500 stands for zero in the data rows.
How far apart are the two rows of each pair, measured in a hidden way? 0 means very close, and 40 very far. Two or three weighted sums of its numbers give each row a place; it is the straight-line distance between the places.
tensor([474, 305, 560, 382, 523, 481, 375, 522, 538, 570])
tensor([743, 471, 431, 380, 505, 488, 790, 493, 531, 335]) -> 19
tensor([675, 735, 419, 749, 723, 584, 338, 485, 611, 306])
tensor([502, 374, 184, 610, 427, 474, 603, 524, 434, 459]) -> 36
tensor([389, 484, 447, 501, 485, 383, 615, 589, 522, 566])
tensor([509, 532, 501, 450, 396, 475, 556, 558, 430, 549]) -> 1
tensor([533, 346, 468, 441, 521, 410, 630, 592, 525, 541])
tensor([550, 500, 646, 523, 456, 502, 482, 488, 356, 515]) -> 16
tensor([605, 462, 223, 487, 392, 573, 678, 468, 505, 485])
tensor([527, 411, 526, 477, 514, 327, 445, 504, 606, 487]) -> 13
tensor([441, 514, 586, 538, 641, 366, 681, 427, 507, 632])
tensor([550, 404, 405, 478, 473, 507, 588, 540, 520, 538]) -> 23
tensor([188, 596, 473, 649, 439, 576, 447, 511, 409, 449])
tensor([762, 524, 407, 402, 469, 633, 449, 607, 471, 470]) -> 23
tensor([384, 478, 208, 752, 467, 704, 598, 471, 661, 347])
tensor([516, 500, 322, 494, 600, 687, 446, 572, 551, 487]) -> 6
tensor([478, 536, 479, 585, 486, 629, 495, 420, 629, 341])
tensor([595, 448, 439, 394, 524, 387, 539, 616, 368, 424]) -> 16
tensor([632, 496, 543, 450, 534, 229, 583, 505, 588, 544])
tensor([777, 458, 458, 403, 502, 302, 603, 451, 694, 395]) -> 11
tensor([435, 445, 531, 516, 527, 565, 623, 438, 467, 824])
tensor([647, 370, 382, 468, 329, 587, 596, 518, 558, 406]) -> 10
tensor([430, 319, 456, 492, 408, 322, 516, 466, 522, 402])
tensor([614, 553, 623, 280, 573, 423, 480, 484, 474, 526]) -> 15
tensor([438, 592, 442, 716, 686, 803, 428, 464, 568, 428])
tensor([430, 447, 487, 542, 508, 473, 428, 544, 403, 480]) -> 10
tensor([621, 497, 604, 362, 548, 396, 576, 448, 473, 527])
tensor([531, 524, 270, 665, 624, 440, 540, 525, 601, 263]) -> 8
tensor([422, 444, 397, 517, 497, 470, 519, 510, 459, 381])
tensor([407, 503, 362, 348, 346, 535, 582, 478, 611, 421]) -> 8
tensor([726, 340, 404, 503, 362, 191, 665, 496, 518, 523])
tensor([388, 482, 484, 490, 535, 689, 341, 487, 590, 385]) -> 35
tensor([409, 551, 490, 739, 569, 476, 461, 528, 630, 548])
tensor([413, 443, 530, 540, 557, 356, 366, 300, 560, 476]) -> 21
tensor([520, 382, 344, 484, 336, 471, 785, 483, 599, 318])
tensor([527, 558, 515, 490, 472, 483, 456, 518, 603, 264]) -> 17
tensor([506, 408, 206, 722, 527, 568, 642, 391, 624, 246])
tensor([576, 661, 491, 555, 657, 397, 458, 420, 652, 516]) -> 34
tensor([394, 611, 619, 456, 491, 731, 420, 400, 425, 490])
tensor([601, 405, 553, 419, 548, 284, 642, 532, 436, 602]) -> 27
tensor([585, 395, 389, 656, 387, 579, 715, 464, 513, 598])
tensor([623, 564, 587, 512, 587, 379, 284, 614, 523, 613]) -> 21
tensor([622, 635, 567, 428, 692, 606, 412, 429, 478, 363])
tensor([589, 524, 506, 595, 254, 458, 499, 571, 346, 599]) -> 31
tensor([498, 383, 496, 581, 553, 271, 546, 390, 647, 442])
tensor([264, 419, 507, 517, 412, 508, 341, 381, 443, 543]) -> 16
tensor([465, 633, 501, 482, 563, 394, 448, 504, 469, 533])
tensor([535, 332, 676, 290, 250, 419, 533, 525, 401, 635]) -> 29
tensor([505, 620, 565, 500, 714, 637, 355, 465, 490, 399])
tensor([413, 574, 388, 479, 472, 789, 463, 519, 489, 333]) -> 13
tensor([759, 475, 566, 361, 423, 462, 640, 516, 662, 490])
tensor([620, 526, 551, 418, 458, 334, 542, 494, 570, 538]) -> 10
tensor([575, 517, 662, 366, 469, 416, 463, 562, 597, 523])
tensor([427, 372, 442, 446, 261, 574, 684, 627, 419, 519]) -> 23
tensor([497, 494, 443, 488, 392, 619, 590, 545, 511, 261])
tensor([552, 601, 500, 314, 547, 349, 455, 575, 463, 475]) -> 16
tensor([619, 432, 341, 415, 311, 422, 678, 486, 665, 351])
tensor([446, 459, 508, 425, 505, 486, 508, 516, 405, 520]) -> 4
tensor([386, 542, 584, 545, 490, 556, 416, 542, 445, 587])
tensor([718, 579, 556, 471, 568, 588, 476, 493, 510, 340]) -> 4
tensor([370, 553, 417, 565, 589, 604, 449, 425, 393, 369])
tensor([584, 384, 210, 503, 474, 443, 720, 440, 601, 357]) -> 14
tensor([525, 534, 410, 434, 368, 609, 608, 394, 683, 247])
tensor([494, 334, 496, 483, 377, 391, 628, 478, 697, 347]) -> 17
tensor([531, 502, 412, 545, 492, 499, 422, 533, 564, 314])
tensor([403, 491, 266, 535, 616, 551, 649, 500, 607, 267]) -> 12
tensor([453, 526, 658, 426, 564, 415, 545, 610, 444, 444])
tensor([400, 592, 624, 607, 473, 673, 476, 530, 512, 553]) -> 2
tensor([486, 469, 338, 538, 382, 601, 511, 398, 649, 385])
tensor([493, 558, 343, 793, 411, 725, 550, 444, 398, 483]) -> 15
tensor([562, 564, 443, 497, 768, 595, 336, 595, 575, 464])
tensor([476, 404, 278, 781, 411, 591, 591, 534, 547, 493]) -> 14
tensor([621, 395, 252, 589, 507, 546, 691, 449, 506, 484])
tensor([120, 430, 332, 599, 513, 429, 282, 549, 536, 439]) -> 19
tensor([638, 570, 664, 244, 508, 401, 214, 581, 468, 615])
tensor([463, 359, 527, 392, 422, 092, 574, 342, 659, 401]) -> 10
tensor([501, 545, 393, 712, 618, 420, 511, 351, 594, 412])
tensor([308, 539, 517, 411, 523, 453, 428, 530, 387, 337]) -> 10
tensor([464, 432, 457, 577, 460, 633, 591, 349, 494, 778])
tensor([443, 535, 657, 348, 636, 576, 369, 449, 422, 560]) -> 16
tensor([513, 468, 624, 567, 269, 458, 651, 527, 466, 815])
tensor([478, 436, 674, 569, 612, 401, 484, 365, 509, 629]) -> 22
tensor([272, 261, 568, 447, 165, 499, 697, 518, 370, 633])
tensor([596, 487, 293, 571, 276, 499, 791, 526, 476, 462]) -> 18
tensor([454, 568, 692, 386, 552, 297, 215, 517, 628, 620])
tensor([303, 490, 313, 608, 360, 648, 541, 498, 436, 397]) -> 27
tensor([600, 472, 592, 503, 493, 283, 595, 334, 560, 486])
tensor([512, 478, 383, 551, 346, 552, 742, 434, 366, 554]) -> 16
tensor([756, 462, 604, 250, 485, 293, 570, 518, 421, 593])
tensor([510, 584, 220, 574, 631, 430, 468, 522, 602, 302]) -> 23
tensor([492, 390, 447, 618, 544, 469, 611, 518, 501, 390])
tensor([610, 431, 342, 462, 404, 394, 668, 474, 656, 389]) -> 7
tensor([596, 441, 538, 376, 518, 634, 559, 580, 425, 543])
tensor([589, 445, 376, 548, 392, 500, 623, 643, 487, 463]) -> 12
tensor([598, 447, 413, 535, 451, 589, 519, 466, 347, 648])
tensor([455, 459, 590, 455, 574, 409, 410, 439, 685, 314]) -> 24
tensor([585, 648, 585, 439, 553, 630, 327, 514, 507, 429])
tensor([326, 554, 505, 488, 507, 619, 399, 539, 397, 538]) -> 10
tensor([352, 408, 513, 474, 407, 624, 504, 608, 505, 666])
tensor([586, 368, 347, 580, 516, 427, 666, 495, 553, 321]) -> 6
tensor([419, 491, 666, 344, 524, 569, 502, 483, 420, 504])
tensor([500, 616, 520, 556, 592, 719, 440, 425, 573, 331]) -> 10
tensor([514, 412, 328, 598, 533, 558, 642, 408, 607, 400])
tensor([659, 600, 591, 444, 426, 330, 456, 570, 328, 386]) -> 34
tensor([615, 439, 362, 570, 339, 575, 734, 442, 445, 380])
tensor([439, 610, 681, 595, 505, 665, 427, 489, 387, 651]) -> 15
tensor([668, 568, 601, 189, 566, 451, 212, 555, 524, 408])
tensor([410, 391, 378, 738, 451, 602, 559, 540, 554, 581]) -> 23
tensor([480, 552, 412, 600, 431, 669, 496, 391, 512, 690])
tensor([329, 461, 628, 488, 443, 418, 312, 511, 527, 484]) -> 7
tensor([410, 505, 437, 617, 494, 660, 429, 539, 497, 472])
tensor([351, 405, 463, 504, 411, 525, 486, 491, 488, 541]) -> 4
tensor([660, 607, 624, 574, 683, 731, 520, 413, 524, 343])
tensor([267, 349, 607, 645, 372, 413, 342, 539, 524, 280]) -> 7
tensor([559, 473, 498, 423, 548, 438, 576, 533, 522, 511])
tensor([359, 547, 565, 526, 433, 614, 428, 501, 365, 438]) -> 10
tensor([204, 525, 500, 491, 331, 601, 418, 531, 346, 566])
tensor([628, 408, 350, 410, 479, 305, 516, 501, 468, 512]) -> 11
tensor([668, 609, 642, 481, 594, 366, 216, 586, 490, 521])
tensor([516, 576, 671, 431, 449, 434, 428, 533, 405, 430]) -> 7
